Rotation paths and how fast each direction turns (degrees per step)
Each turn is a multiple of 5 degrees from 10 to 175, or 0.

-0.74	+1.18	+1.32	+1.96	-0.53	+3.90	-2.11	-2.78	-1.03	+0.00	-2.47	-1.01	+2.20	-1.20	-1.46	+0.49
-1.08	+3.60	-0.53	-1.25	+0.24	+0.39	+1.24	-3.16	+1.96	+0.44	-0.52	-3.40	-0.88	-1.97	+1.65	+1.13
-0.23	-0.28	+0.19	+1.29	-0.86	+2.65	-3.90	-3.29	+0.84	+0.75	+0.31	+0.18	+2.46	-2.58	+0.10	+1.64
-0.13	+3.71	+0.30	+0.38	+0.49	+0.44	+1.98	-3.42	+1.09	-1.10	-2.14	-0.87	-0.52	-0.93	-0.12	+3.56
-1.00	+1.89	+1.17	+0.04	-0.64	+3.61	-3.51	-2.29	+1.32	+2.43	-1.14	-1.40	+1.43	-1.14	-0.90	-0.70
-0.45	+1.94	-0.71	-0.23	-0.65	+0.82	+1.67	-4.41	-0.81	-0.20	+0.09	-2.11	+0.03	-1.96	+2.43	+3.05
-0.58	+1.73	+0.63	+1.65	+0.31	+1.92	-3.70	-2.60	+2.15	-1.61	-1.30	-0.52	+2.23	-2.32	-1.32	+0.21
-0.50	+2.31	-0.13	-0.61	-0.22	+1.37	+1.89	-2.82	+1.63	+2.69	-1.17	-1.43	-1.28	-2.11	+0.15	+3.65
-0.15	+2.29	+1.35	+0.37	-0.77	+2.56	-3.83	-3.91	-0.24	+0.05	-0.28	-0.05	+2.60	+0.34	+0.64	+0.26
-1.11	+2.05	-0.75	+0.91	+0.07	+1.96	+2.24	-2.54	-0.18	-0.78	-1.94	-3.32	-0.52	-3.04	-0.02	+1.98
-0.74	+1.89	+0.78	-0.48	+0.15	+0.78	-4.02	-3.12	+3.42	+1.06	+0.54	-0.68	+1.69	-1.85	+0.55	+0.19
+0.32	+1.30	-0.50	+1.26	-0.99	+2.51	+1.37	-3.43	-0.77	+0.62	-1.38	+0.04	-0.11	-1.66	-0.08	+4.63
-0.98	+4.01	+2.13	-0.15	+0.58	+1.34	-2.59	-2.97	+1.70	-0.41	-1.98	-1.64	+1.57	+0.04	-0.42	-0.97
-0.73	+0.65	-1.55	+0.22	-1.11	+3.23	+0.80	-2.81	-0.10	+2.26	-0.11	-2.62	-0.54	-3.30	+0.78	+2.09
-0.35	+2.26	+1.26	+0.38	+0.43	-0.49	-2.94	-4.16	+1.54	-1.98	-0.06	-0.15	+2.45	-1.07	+1.07	+1.66
-0.22	+1.81	-0.79	+1.51	-0.44	+3.59	+0.85	-1.81	+1.31	+1.15	-2.49	-1.01	-0.75	-2.52	-2.11	+2.58
-0.94	+3.23	+2.08	-1.71	+0.08	+0.40	-2.22	-3.96	+0.97	+1.85	-0.05	-1.40	+1.40	+0.30	+1.89	+0.85
-0.03	+0.70	-1.65	+2.21	-1.46	+3.94	+0.02	-3.22	-1.22	-1.01	-0.92	-1.57	+0.59	-2.58	+0.05	+1.51
-1.43	+3.16	+1.64	-0.73	+1.54	-1.07	-1.49	-2.66	+3.14	-0.46	-1.09	-1.99	+1.05	-2.19	+0.14	+1.42
+0.73	+0.74	-1.27	+1.04	-1.80	+4.10	-0.95	-3.14	+0.99	+2.60	-0.39	+0.54	+0.03	-1.73	-0.35	+2.36
-1.15	+3.73	+2.50	-0.45	+0.71	+0.05	-0.58	-3.70	-0.84	-1.15	-1.57	-1.57	+1.75	+0.09	+0.88	+2.19
-0.42	+1.30	-1.64	+1.35	-1.11	+4.13	-0.86	-2.53	+1.73	+0.83	-1.32	-2.39	-0.14	-2.88	-0.67	-0.89
-1.16	+1.91	+1.20	-1.22	+0.65	-0.91	-1.27	-3.55	+0.93	+0.55	+0.81	-1.26	+1.33	-2.14	+1.93	+3.82
+0.90	+1.59	-0.71	+2.53	-1.09	+3.58	-1.14	-3.48	+1.25	-0.61	-2.21	+0.81	+0.68	-0.87	-1.55	+0.97
-2.03	+3.74	+2.09	-1.79	+1.08	+0.77	-0.03	-1.96	+0.39	+1.68	-1.32	-3.04	+0.27	-1.27	+0.32	+2.21
+0.42	+0.51	-1.36	+1.28	-1.99	+3.19	-2.06	-4.67	+0.80	+0.62	+0.23	-0.84	+1.03	-1.51	+1.37	-0.56
Directions:
+0.37	-0.81	-0.28	-0.61	-0.73	+0.00	-0.54	-0.82	-0.59	+1.33	+1.54	+0.71	+0.26	+0.29	+1.42	+0.78 -> 125
-0.02	+1.00	+0.85	-0.46	-0.33	+1.11	+0.44	-0.06	-1.39	+0.98	-0.76	-0.18	-0.13	+1.77	-0.07	-0.63 -> 90
+0.79	-0.91	-1.26	+1.02	-0.89	+0.76	+1.58	-0.86	+0.30	+0.43	-0.61	+0.20	-0.93	-0.16	-0.12	-0.50 -> 175
+0.38	+1.60	+0.76	+1.34	+0.45	+0.60	-0.21	-0.52	-0.03	+0.65	-0.27	+0.27	+0.00	-1.58	+1.24	+0.05 -> 0
